One hidden turn or mirror swaps the rows below in pairs. Which row is each named row swapped with?
k692: [ -6  -4  19   1 -20 -13  -9 -17  -2 -13  -8  28   9  31  25   8   5   6
 -34 -10  29  14  37]
k901: [-24 -15  -8  24 -20 -32 -12   6 -10  34 -19  13 -13  39  21   0 -15 -25
  25 -15   5  -1   7]
k671: [ 14 -25 -23 -15  11 -23  -4  13  22 -13 -20  35   9   2  -9  -8  10  12
   7  24   1  39  -9]
k627: [ 25   6  19 -34  17  -8   3 -22 -14  -3 -12  16   1  11   9   9  13 -14
 -30 -16  -8  -5  29]
k806: [ -2 -12 -17  13  45 -34  -8   6  -5   9 -16  23  11 -15 -14 -14  -1  -5
  -3   6 -22  -9   1]
k104: [  1 -25 -25  -4  10 -19  -4  13  14   5 -24  29   7  13 -13 -17  13  12
  17  28   0  39 -13]
k721: [ 12  18  11  13  15 -21  11   9 -12   6 -45   8  44  27  40  15 -10 -19
   4   9   7   3   7]
k94: [ 35 -10   5 -31 -26 -15   1 -26   1 -23 -11  24  -4  12   2  14  12   3
 -22 -10  -3  -9  23]
k276: [  1 -19 -28  -8  18 -25  -5  12  17  -1 -18  29   8   8 -16 -19   6  15
   3  24   2  38  -3]
k679: [ -1 -18 -16  21  46 -38  -8  11  -7  12 -21  25  12 -13   1  -7  -4 -15
   9   0 -23 -10  -5]
k603: [  7  13   9  17 -47 -17  -9  30   8  27 -28  -5  14  26   9  -5   4 -13
  18   9 -11  -4   1]
k618: [  3 -51  -3 -22 -35   3 -15  12   0 -15   7   5   9  11  12  36  -4  -2
  11  14  25   0  20]
k301: [-10 -18   2  19  21 -23  16  19 -19  46 -27   7  19  25  30  25 -12 -25
   8 -12   6  -3  18]
k887: [ 18 -19   0 -25 -33   2 -26  -1   0 -24   1  15   3 -12 -17  35  -5  -7
  -6   5   1 -17  14]
k160: [  7  26   3  -3 -25 -13 -13  18   4 -27 -45  22  37  13   4  28  -7 -13
   6  22   4   3  -8]
k372: [ 30 -11   7 -26  14 -10  20 -21  -8   9 -15  11  18  37  30   3  -8  -1
  -6   7  13  16  42]
k407: [-36   3  13  29 -24 -21 -32  -2 -11  -2 -10  27   1  21  14  14 -10 -12
 -14 -17  19 -11  24]
k405: [  7 -17  -9  11  43 -26  -6   1 -11   7 -21  23  14 -16 -13  -9  10  -5
   1   6 -29 -15  -5]
k390: [-27   9  -1  12 -17 -31 -32  20 -12  -5 -21  14   1  14  -8  24 -10 -33
  26   1 -14 -27  -5]
k667: [-21  14 -21  -4 -25 -17 -30   9 -20   5 -30  36   9 -10 -22  24  19 -26
   4  -6 -12  -4   8]
k694: [-16 -37  -5 -10 -46  -9 -23  24   3   7  -6   7  -1  22   1  20 -17  -8
  33  10  24  17   1]
k155: [  7  -3 -11 -15  10 -17  16  -8 -21  30 -27  24  21  21  28   3  30 -12
  -8  -6   8  39  30]
k654: [-34   4  -6  -1 -25 -14 -30  20  -3  22 -23  20 -17  36  -2   4  -8 -27
  23  -3  11  21   0]
k807: [ 41  13  23  -4 -27 -13   9   7   4  12 -23  -7  25  14  17  -3  17  -4
 -10   3 -17 -12  19]
k790: [ -4 -51   6   5   0  -9  -8   9 -21  13   7  -6  13   9  30  31 -14 -20
  13  -4  13 -26  27]
k526: [ 24 -35  23 -15  12 -13   5 -12 -22   5   3  -2  16  -2  23  22  -9 -12
  -8 -14  -1 -28  30]
k224: [  5 -10 -16  19  44 -42  -5  11 -10  -2 -11  24   8 -17   0 -16   4 -19
   4   3 -15  -4  -6]
k537: [ -6 -35  -2  11   7 -13   1   7 -13  43  -4  -5   6  32  40   8 -18 -20
  19  -3  21  14  20]
k244: [ 26  -9  12 -31  12 -18  21 -11   0  -8 -14  10  15  43  34   7  15   2
  -4   9  10  27  24]
k54: [-20 -40 -12   6 -30  -7 -28  26  -7  18  -7   7   4  25  16  23 -22 -12
  36  -2  19   8   8]
k258: [ 13 -10  -4 -31 -36  -3  -5  17  10 -21 -24  30  13   2 -21  45   6   1
 -10   9   7   4   8]
k601: [-22   7 -11   4 -31 -18 -38  13  -8   0 -21  20   2  13 -20  21 -28 -26
  26   9  -3 -22   9]
k689: [ 11 -14 -26  -5  13 -31  -4  16  13 -18 -13  32   3   1  -6 -19  12   1
   9  23   5  39 -11]
k339: [ 33 -36  11 -26   0   1  -3  -9 -16 -11   3   4  19  -1  19  29  -3   0
 -11 -14   2 -18  33]

k407 is swapped with k692
k806 is swapped with k276
k54 is swapped with k339
k244 is swapped with k390
k618 is swapped with k790
k887 is swapped with k537
k654 is swapped with k627
k104 is swapped with k405

One hidden turn or mirror swaps the rows below in pairs. Which row is each named row swapped with?
k530: [-30  -3 -18  16  -7   2  25 -15  67 -19   2 -24]
k229: [-21   3  -8  15 -27  25  -2 -11  45 -33  35  26]
k773: [  1   3 -34  14 -39  -2   8   4  34   9   8  32]
k107: [-21  -1 -19  23   1  -1  24 -29  54 -10   1 -29]
k232: [-32   5   5  23  -5  41 -30  -9  23  14  20   6]
k480: [ -7 -25 -27  18  15  23  13  -2  -4  -2  -5  13]
k824: [-29   2 -22  23   1  -2  21 -16  61  -5   3 -32]
k931: [ 10   4 -20   6 -22  11 -15   7  49  -3  -3  41]
k872: [-30   1 -19  21  -9  -2  18 -17  64  -9   1 -32]
k240: [ -6 -21 -16  17  21  21  18  -5   1  -8 -13  11]
k936: [-23   5 -14  17 -49  -5   1   5  44 -11  -1  24]
k135: [-20   8  -9   8  -1  36 -21 -15  64  -1  34  15]
k952: [ -4  17  -2  20 -12  27 -29  -8  45  15 -21  20]
k831: [-31  -1 -16  18   2   0  23 -14  60  -7   4 -33]
k812: [-34  14  -3  18  11  36 -11   6  46  19  34   2]
k365: [ -8 -25 -22  15  12  29   6  -1  -6  -4  -7  14]
k761: [-13  -9 -33  16 -44  -5  -3   4  60   9   6  16]
k513: [  2 -25 -18  15  14  31   1  -7  -2   1 -11   7]
k628: [-28 -12  -7  18   5  41 -24  15  33  14  31  12]
k669: [ -3 -27 -25  13   9  22  13  -6  -5  -1  -9  11]

k365 is swapped with k872
k232 is swapped with k936
k513 is swapped with k530
k952 is swapped with k229

One hidden turn or mirror swaps the rows below in pairs. Which row is each named row swapped with?
k861: [-17  -3  52  -3 -12 -16   0  -9   2   3  18   6 -23  39 -10  -1   7  17
  15 -24   7  33 -28   6  16   9  10  21  13 -26 -19   8 -16]
k401: [-34 -12 -39  13 -17 -11   0   9 -11  22   6 -30   6  20 -16  31 -11  -4
  11  -3  14  -2 -20  11   3  -1 -24  -6 -16   5  -6   6  24]
k83: [-14   0   7 -21  10  12 -45   1  -4  17   3   2  -4   4 -31 -23 -16   9
   7 -14  21  -4 -16  41  18 -13  16  15 -26  15   8   6  -5]
k987: [-14   3 -16   7 -13  13  -7  -2   3  22  30 -25  -3  46   0  17  -1   2
  41  -8   0   4  -2  10  16  -5 -18  23 -11   2   5 -32   5]
k749: [-18  26  -7 -16  -7 -28 -20 -26  25  13   2 -12  16  18  -5   9 -23  -4
  -5  -6  21  15   1  27   5 -27  22  16 -30 -41 -23 -12  30]
k374: [-16  28 -11 -18  -4 -18 -28  12  -4 -20  -6 -31   0   3  26   0  12  14
  28 -11 -28  10 -46  15  22  14   2 -10 -12   3 -14   8   0]
k268: [-35   5 -18   2  -4   1  -6   0  -3 -11  28 -20  -9   1 -20 -11  22  16
  -4  -1 -24   5 -37  25  30 -25  11  -3 -38 -15  -3  29  39]
k100: [-17  19  -9 -13  -2   1  10  33   8  -2  16   3 -23  -8  -3  17  19  32
  36 -23 -14  22 -21  -2  -6 -16 -22  12 -12   6  27  33  -5]
k820: [  5  16 -21  25   5   9  17 -14  39  -1  19 -16  16 -20  -4  22 -14  33
  -3 -16  18   6 -22 -26 -14 -26  -3  20 -24 -19  11  -4  16]
k488: [-24 -10   6   9  -6 -16 -20 -17  -2   0  15   8   9 -43  20  10  16 -10
 -27 -14 -13  13  -9  15 -38   9 -11  -3 -30   2 -16 -12  12]
k21: [  2   0  -1   5 -18 -22  -5   7  -4  22  30   7  20  17 -15  -6 -13   8
 -10  -7  17 -10 -42  39  -3 -17  44 -15 -23 -25 -18 -15 -12]
k43: [-21   0  13   5  -8 -26 -23 -17   6  -1  14  15   6 -46  21  12  21  -7
 -18 -19 -18  12 -11  18 -38   7  -8  -3 -29  12  -7  -5   6]
k349: [-19  25 -12 -11   3 -19 -13  17 -13   5  -7 -16 -14  -6 -38  11 -12  25
   0  -8  16  11  -1  37  12   0  49  13 -28 -28  -6 -14   5]
k602: [-17 -11  57   4 -12 -11  -3 -19   4   3  23  10 -22  28   4   1  18   8
   5 -24   1  37 -33   4   4  12   1  14  13 -21 -17   6 -15]
k86: [  4   6 -11   7  16  17  10  -4  40   1   9 -25  26 -23  -7  19 -16  27
   4 -10  15  19 -27 -25  -7 -36   8  23 -22 -18  12   1  12]
k2: [-29  23   2   0   7  23  -2  -5  16  -3  33  -8  -1  33   7  11  23  56
  -5 -12   5  17 -24  17  11 -22  -4  11 -53 -17 -10 -12  35]
k445: [-16   3 -10   8  -8 -16 -20 -11   5   3  17   7  19 -48  22  17  14  -5
 -21 -11 -11   2  -4  17 -40  -2 -14  -3 -35   7  -6  -5  14]
k984: [ -2  26   8  12  -1  -7  -7  12   5  28 -18  -1 -47   4 -16  20   0  18
 -32  -3  11 -21  -2  19  -7   1   6   6  -9 -18 -15  22 -13]
k616: [-12  14  13  21 -10  -5   9 -24  35   9  18  12 -27  24 -31  17   5  16
  -4 -19  27  -7   0   8 -22 -15  10 -13 -38  -8  11 -15  30]
k239: [-21   7   4  11  -8 -17 -22 -17   6   1  20  12  19 -51  23  11   8  -7
 -18 -14  -8  10  -5  21 -39  -1 -14  -7 -30   5  -3  -2   8]
k645: [-37 -15 -11  21  -3   0 -28   2  10  -5 -14  13  -3   5 -14  16  -8   1
 -15  -6  16 -18  -2   4  36   2  25  10  -7 -27   7   7  11]
k385: [  7  15 -21  27   6   7  10 -26  38   3  22 -18  20 -24   1  25 -12  25
   0 -18  17   5 -24 -23 -10 -21  -4  20 -28 -23  10  -5   8]
k893: [ 11  22  16  -4  -3   7  29  16  19  23  33 -32  -1  -1  14  19  12  25
  29 -15 -14  10 -28  27 -12 -20 -17   1 -17  16 -37 -13   3]
k630: [-27   2  27 -41   5   2  -5  41  -4  -5  -4 -23   4  20 -20  -6  -4   0
  10   7   1  21 -14  28  14 -20  26   4  -6  10  -2   9  -4]
k941: [ 17  52  10  16 -20   4   2   4  31  15   9 -22  13  -6  11  15  20  36
  14  -9   9   2 -25  19   5 -24 -23  12 -15  -3  28  27   4]
k860: [ 10  52   3  20   2   2  -7   1  10  38  -2 -12  -2  -2  25  14  13  10
   6 -18 -27  -1  -3  24   6  -2  15  -6 -18 -20 -18   3 -35]
k830: [-10  11  20  15 -17  -3  -5  25   8  -3  32 -10  -4 -11  24  -9 -11  53
   6   5   4 -24 -16  -2   2  11 -25  10 -28   0  16   9 -20]
k174: [-18  -2  58   4 -12 -30  -3 -22   9  -3  14  13 -22  25   0   4  14  11
   2 -29   4  33 -33   6   1  15   7  19   9 -24 -20   2 -13]
k648: [-22   7  20 -43   6   4  -8  37   3  -2   0 -24  11  17 -16  -7  -7  -1
  13   9  -1  23 -15  24  22 -19  33   4  -7   8  -2  10   1]
k643: [-13  -9  57  -4 -17 -18  -4 -19   1  -8  22  14 -24  18   5   5  12   8
   4 -27   6  42 -28   4  -4  15   0  17   7 -19 -23   5 -10]
k442: [ -1  19  -4  22  -7 -17  36  -1  18 -13  19 -34  28   3   3  33  10  41
  13   6  -2   4 -23  10 -21  -7 -14   2 -22 -43   3   3 -11]
k218: [-18  -6  14   8 -16 -20 -22 -19  -1  -8  16  18  12 -42  22  11  15 -15
 -19 -21 -12  22  -7  13 -35   6  -9  -5 -25   0 -12  -4  10]
k164: [-18   0  19 -36  19  12   4  35  14  -7  -2 -32  15   6 -16  -4 -12   1
  10   8   7  24 -13  13  10 -31  33  17  -8  -1   7  10   8]
k799: [-15  -3  53  -8 -15 -20   1 -11  -1  -4  15  14 -24  28  -9   1   9  15
  10 -18   9  36 -35   7   6  12   7  23  12 -29 -20   3 -20]

k941 is swapped with k349
k445 is swapped with k861
k83 is swapped with k442
k239 is swapped with k799
k648 is swapped with k820
k164 is swapped with k86
k645 is swapped with k893
k630 is swapped with k385

